In the data rows, 50 means zero.
In each game, the first row plays the second. By how much does the first row win? 10 means about a draw, 20 a big win and 0 a big loss. Wins can go round in a circle. Each row has two weighted sums of its numbers, A and B, taken from their middle values. A row wins by its A times the other's B, less its B times the other's A.
tensor([46, 59, 49, 52, 47, 38, 56, 45, 51, 55, 51, 50])
tensor([39, 51, 54, 76, 56, 54, 51, 54, 52, 31, 48, 62]) ~ 6
tensor([47, 61, 32, 50, 30, 42, 34, 47, 40, 43, 32, 54])
tensor([49, 37, 49, 58, 71, 56, 48, 56, 60, 61, 46, 31]) ~ 5
tensor([48, 38, 52, 55, 66, 56, 50, 59, 60, 58, 48, 31])
tensor([43, 45, 58, 50, 52, 45, 53, 43, 59, 60, 58, 47]) ~ 7
tensor([47, 53, 35, 42, 49, 64, 69, 49, 46, 58, 63, 55])
tensor([44, 65, 50, 61, 30, 41, 46, 52, 37, 41, 38, 55]) ~ 4
tensor([42, 59, 42, 43, 46, 66, 60, 30, 50, 64, 59, 60])
tensor([54, 36, 51, 40, 50, 65, 49, 48, 65, 40, 48, 62]) ~ 9
tensor([65, 73, 45, 46, 35, 44, 46, 47, 42, 47, 38, 50])
tensor([43, 56, 51, 52, 54, 37, 53, 41, 44, 58, 47, 46]) ~ 13
tensor([51, 59, 29, 37, 52, 69, 63, 40, 55, 62, 52, 55])
tensor([40, 31, 56, 60, 64, 39, 43, 48, 49, 56, 61, 48]) ~ 8
tensor([40, 46, 43, 46, 53, 43, 32, 30, 52, 51, 50, 47])
tensor([50, 56, 42, 47, 41, 33, 35, 46, 47, 48, 41, 48]) ~ 9
tensor([63, 42, 55, 31, 58, 68, 59, 60, 57, 43, 54, 63])
tensor([55, 29, 66, 61, 67, 64, 47, 56, 55, 53, 55, 43]) ~ 5
tensor([55, 66, 33, 46, 38, 58, 58, 29, 46, 47, 52, 61])
tensor([46, 63, 42, 50, 47, 64, 67, 51, 54, 61, 51, 49]) ~ 10
tensor([55, 50, 67, 56, 45, 56, 68, 70, 60, 45, 50, 53])
tensor([42, 55, 57, 60, 44, 41, 53, 37, 48, 55, 55, 54]) ~ 10
tensor([50, 58, 56, 59, 36, 45, 60, 60, 47, 46, 51, 52])
tensor([54, 49, 20, 30, 53, 70, 63, 50, 57, 70, 44, 40]) ~ 10
tensor([64, 39, 52, 57, 64, 74, 52, 56, 59, 49, 50, 48])
tensor([48, 40, 62, 59, 71, 42, 50, 51, 48, 59, 63, 48]) ~ 9
tensor([45, 49, 31, 23, 47, 46, 31, 31, 58, 44, 44, 56])
tensor([45, 38, 43, 65, 66, 55, 54, 53, 58, 59, 51, 37]) ~ 9
tensor([56, 64, 46, 58, 31, 49, 54, 57, 45, 37, 48, 54])
tensor([51, 40, 70, 51, 58, 68, 55, 58, 57, 52, 50, 55]) ~ 12
tensor([47, 27, 62, 54, 73, 41, 49, 46, 59, 59, 59, 40])
tensor([63, 51, 54, 55, 43, 68, 62, 77, 53, 37, 54, 58]) ~ 10
tensor([47, 59, 45, 45, 46, 54, 55, 42, 44, 59, 57, 53])
tensor([50, 34, 37, 47, 70, 49, 52, 50, 61, 64, 44, 29]) ~ 11
tensor([51, 65, 43, 39, 38, 49, 51, 51, 52, 40, 50, 58])
tensor([67, 44, 60, 47, 44, 77, 60, 74, 58, 53, 53, 65]) ~ 9
tensor([51, 55, 48, 58, 50, 39, 37, 44, 46, 51, 46, 51])
tensor([47, 65, 42, 56, 36, 40, 48, 50, 37, 41, 47, 49]) ~ 9
tensor([48, 50, 63, 67, 57, 50, 53, 60, 55, 29, 57, 58])
tensor([45, 51, 55, 56, 51, 43, 28, 38, 42, 49, 37, 50]) ~ 5
tensor([54, 56, 37, 37, 49, 60, 68, 58, 61, 58, 43, 36])
tensor([48, 34, 35, 41, 75, 60, 43, 58, 56, 59, 47, 32]) ~ 14
tensor([60, 40, 61, 48, 54, 74, 59, 70, 59, 46, 58, 54])
tensor([49, 49, 55, 54, 60, 45, 58, 56, 54, 61, 61, 47]) ~ 10
tensor([45, 44, 58, 42, 51, 51, 58, 52, 55, 47, 51, 56])
tensor([60, 48, 64, 51, 53, 57, 58, 59, 49, 58, 52, 49]) ~ 5
tensor([54, 51, 52, 49, 50, 49, 61, 67, 58, 49, 58, 46])
tensor([44, 38, 56, 52, 59, 44, 47, 46, 58, 54, 60, 49]) ~ 11
tensor([39, 36, 60, 74, 60, 45, 60, 47, 58, 58, 63, 48])
tensor([54, 40, 62, 60, 54, 45, 57, 52, 50, 50, 57, 45]) ~ 14
tensor([49, 47, 52, 55, 58, 39, 40, 50, 43, 57, 56, 48])
tensor([43, 39, 55, 54, 59, 53, 59, 46, 54, 65, 60, 36]) ~ 13
tensor([51, 36, 50, 43, 56, 43, 29, 42, 45, 61, 42, 37])
tensor([52, 61, 44, 40, 39, 48, 47, 48, 62, 44, 44, 67]) ~ 11
tensor([47, 33, 56, 44, 65, 37, 47, 44, 54, 62, 58, 44])
tensor([50, 40, 45, 35, 64, 39, 44, 37, 51, 66, 44, 50]) ~ 8
tensor([47, 36, 48, 47, 56, 51, 55, 40, 59, 55, 56, 55])
tensor([43, 38, 67, 45, 65, 38, 45, 46, 52, 59, 55, 44]) ~ 9
tensor([52, 66, 39, 41, 37, 49, 48, 47, 34, 43, 45, 53])
tensor([51, 69, 25, 29, 34, 53, 44, 41, 48, 39, 33, 64]) ~ 9
tensor([44, 45, 42, 25, 39, 55, 34, 47, 56, 34, 43, 60])
tensor([52, 49, 49, 40, 51, 58, 46, 40, 57, 49, 44, 57]) ~ 6
tensor([42, 43, 47, 55, 55, 56, 46, 37, 44, 59, 53, 54])
tensor([62, 65, 35, 39, 37, 43, 40, 50, 45, 44, 37, 47]) ~ 13
tensor([45, 63, 65, 58, 40, 42, 63, 61, 46, 42, 52, 52])
tensor([56, 59, 59, 60, 51, 44, 57, 54, 41, 53, 52, 47]) ~ 7
tensor([53, 41, 62, 45, 54, 72, 54, 63, 50, 40, 60, 61])
tensor([53, 45, 57, 60, 67, 43, 57, 57, 54, 63, 54, 45]) ~ 10
tensor([46, 57, 55, 59, 43, 48, 46, 51, 49, 32, 50, 59])
tensor([53, 44, 60, 62, 59, 51, 54, 63, 52, 54, 55, 48]) ~ 10
tensor([64, 41, 52, 46, 55, 60, 53, 61, 55, 58, 46, 37])
tensor([52, 49, 53, 57, 60, 56, 56, 58, 49, 54, 55, 36]) ~ 9
tensor([58, 48, 53, 58, 50, 64, 64, 72, 55, 39, 50, 52])
tensor([46, 38, 52, 40, 66, 43, 37, 44, 45, 64, 50, 48]) ~ 11
tensor([49, 53, 51, 57, 50, 45, 39, 40, 45, 45, 49, 56])
tensor([62, 40, 64, 41, 47, 66, 61, 64, 57, 39, 57, 57]) ~ 11
tensor([46, 32, 44, 47, 74, 54, 55, 51, 54, 64, 55, 40])
tensor([50, 35, 41, 43, 72, 58, 48, 41, 57, 68, 49, 31]) ~ 8
tensor([58, 53, 61, 50, 48, 50, 58, 68, 52, 41, 54, 50])
tensor([52, 49, 69, 55, 53, 48, 60, 58, 50, 56, 51, 51]) ~ 10
tensor([45, 60, 55, 71, 45, 47, 52, 48, 46, 37, 47, 56])
tensor([57, 58, 33, 40, 48, 63, 64, 57, 54, 55, 48, 47]) ~ 10
tensor([65, 42, 62, 50, 56, 59, 57, 62, 54, 53, 52, 54])
tensor([53, 54, 39, 53, 42, 61, 70, 64, 50, 56, 53, 48]) ~ 10
tensor([65, 55, 61, 52, 49, 76, 61, 65, 57, 50, 50, 56])
tensor([54, 67, 36, 45, 32, 39, 38, 51, 43, 43, 46, 53]) ~ 5
tensor([44, 41, 37, 44, 53, 41, 30, 33, 53, 54, 32, 48])
tensor([52, 57, 50, 56, 43, 34, 39, 45, 47, 49, 43, 48]) ~ 9
tensor([46, 37, 40, 57, 66, 57, 49, 47, 53, 66, 48, 31])
tensor([52, 42, 50, 52, 65, 54, 55, 57, 58, 63, 59, 41]) ~ 9
tensor([47, 65, 40, 43, 44, 39, 35, 47, 43, 47, 42, 54])
tensor([44, 40, 69, 64, 68, 48, 56, 51, 56, 62, 60, 46]) ~ 9
tensor([45, 63, 60, 58, 37, 39, 66, 58, 45, 43, 53, 57])
tensor([54, 33, 67, 55, 76, 48, 50, 58, 51, 56, 53, 39]) ~ 4
tensor([59, 54, 63, 57, 46, 52, 64, 70, 52, 42, 52, 54])
tensor([70, 54, 52, 52, 50, 58, 60, 65, 46, 57, 52, 51]) ~ 8
tensor([60, 63, 57, 65, 41, 60, 59, 63, 46, 39, 43, 64])
tensor([43, 64, 40, 44, 42, 58, 65, 35, 47, 61, 61, 68]) ~ 17
tensor([47, 64, 44, 50, 38, 42, 49, 53, 47, 42, 43, 58])
tensor([43, 57, 50, 62, 40, 59, 67, 49, 48, 49, 55, 49]) ~ 12
tensor([56, 69, 56, 56, 41, 43, 68, 56, 50, 53, 52, 58])
tensor([43, 49, 44, 39, 48, 38, 35, 43, 43, 51, 41, 51]) ~ 10
tensor([47, 56, 50, 62, 39, 44, 63, 62, 50, 40, 57, 53])
tensor([47, 65, 43, 52, 42, 40, 46, 49, 44, 46, 44, 52]) ~ 8
tensor([62, 41, 59, 52, 71, 61, 53, 50, 62, 57, 51, 43])
tensor([48, 52, 37, 38, 43, 38, 39, 42, 47, 51, 40, 47]) ~ 10
tensor([44, 38, 62, 57, 67, 45, 47, 51, 52, 58, 56, 43])
tensor([51, 63, 36, 42, 39, 33, 42, 50, 41, 46, 44, 47]) ~ 11
tensor([44, 52, 48, 59, 42, 41, 30, 45, 41, 46, 40, 47])
tensor([67, 49, 59, 49, 47, 70, 67, 70, 53, 48, 44, 59]) ~ 11
tensor([54, 66, 49, 51, 39, 34, 39, 43, 35, 45, 37, 44])
tensor([50, 47, 33, 28, 39, 60, 44, 44, 57, 41, 48, 57]) ~ 7
tensor([36, 58, 48, 64, 43, 38, 45, 41, 44, 43, 50, 47])
tensor([43, 32, 62, 53, 72, 49, 47, 48, 56, 73, 58, 43]) ~ 10
tensor([46, 64, 41, 45, 37, 63, 58, 52, 56, 31, 49, 59])
tensor([64, 37, 59, 48, 66, 50, 53, 58, 53, 59, 57, 37]) ~ 7
tensor([41, 51, 31, 32, 49, 49, 34, 27, 53, 43, 46, 54])
tensor([44, 56, 38, 47, 46, 39, 29, 42, 43, 47, 34, 48]) ~ 9
tensor([44, 64, 36, 45, 30, 46, 47, 43, 45, 41, 41, 55])
tensor([57, 54, 60, 52, 44, 49, 66, 61, 55, 54, 58, 49]) ~ 11
tensor([36, 42, 58, 61, 50, 43, 43, 37, 41, 56, 59, 41])
tensor([67, 44, 53, 51, 52, 63, 54, 71, 53, 52, 46, 43]) ~ 17
tensor([45, 36, 44, 37, 59, 45, 32, 37, 60, 54, 45, 46])
tensor([58, 59, 62, 57, 49, 52, 57, 65, 49, 46, 44, 47]) ~ 10
tensor([51, 52, 60, 53, 57, 37, 59, 50, 58, 63, 61, 49])
tensor([49, 48, 42, 64, 63, 58, 55, 60, 49, 58, 41, 38]) ~ 9
tensor([44, 61, 44, 33, 41, 41, 43, 55, 48, 45, 43, 57])
tensor([41, 39, 50, 51, 51, 40, 23, 45, 43, 55, 39, 46]) ~ 9
tensor([42, 51, 27, 27, 35, 45, 40, 33, 60, 39, 49, 53])
tensor([45, 55, 56, 60, 35, 52, 64, 52, 52, 45, 57, 54]) ~ 11
tensor([57, 31, 65, 37, 76, 54, 47, 54, 49, 50, 51, 32])
tensor([51, 41, 56, 51, 52, 35, 37, 41, 50, 63, 41, 42]) ~ 6
tensor([44, 45, 45, 55, 49, 36, 32, 41, 47, 50, 40, 46])
tensor([47, 62, 40, 40, 44, 29, 38, 51, 44, 48, 38, 53]) ~ 9
tensor([63, 47, 58, 50, 54, 69, 68, 57, 59, 42, 48, 65])
tensor([52, 55, 35, 27, 43, 64, 47, 43, 52, 36, 45, 66]) ~ 13
tensor([38, 45, 29, 33, 53, 44, 32, 29, 49, 49, 38, 52])
tensor([45, 49, 32, 31, 51, 64, 56, 40, 54, 64, 58, 53]) ~ 16
tensor([49, 34, 64, 56, 72, 52, 45, 53, 57, 47, 65, 34])
tensor([61, 45, 60, 46, 45, 77, 61, 67, 58, 45, 57, 57]) ~ 12
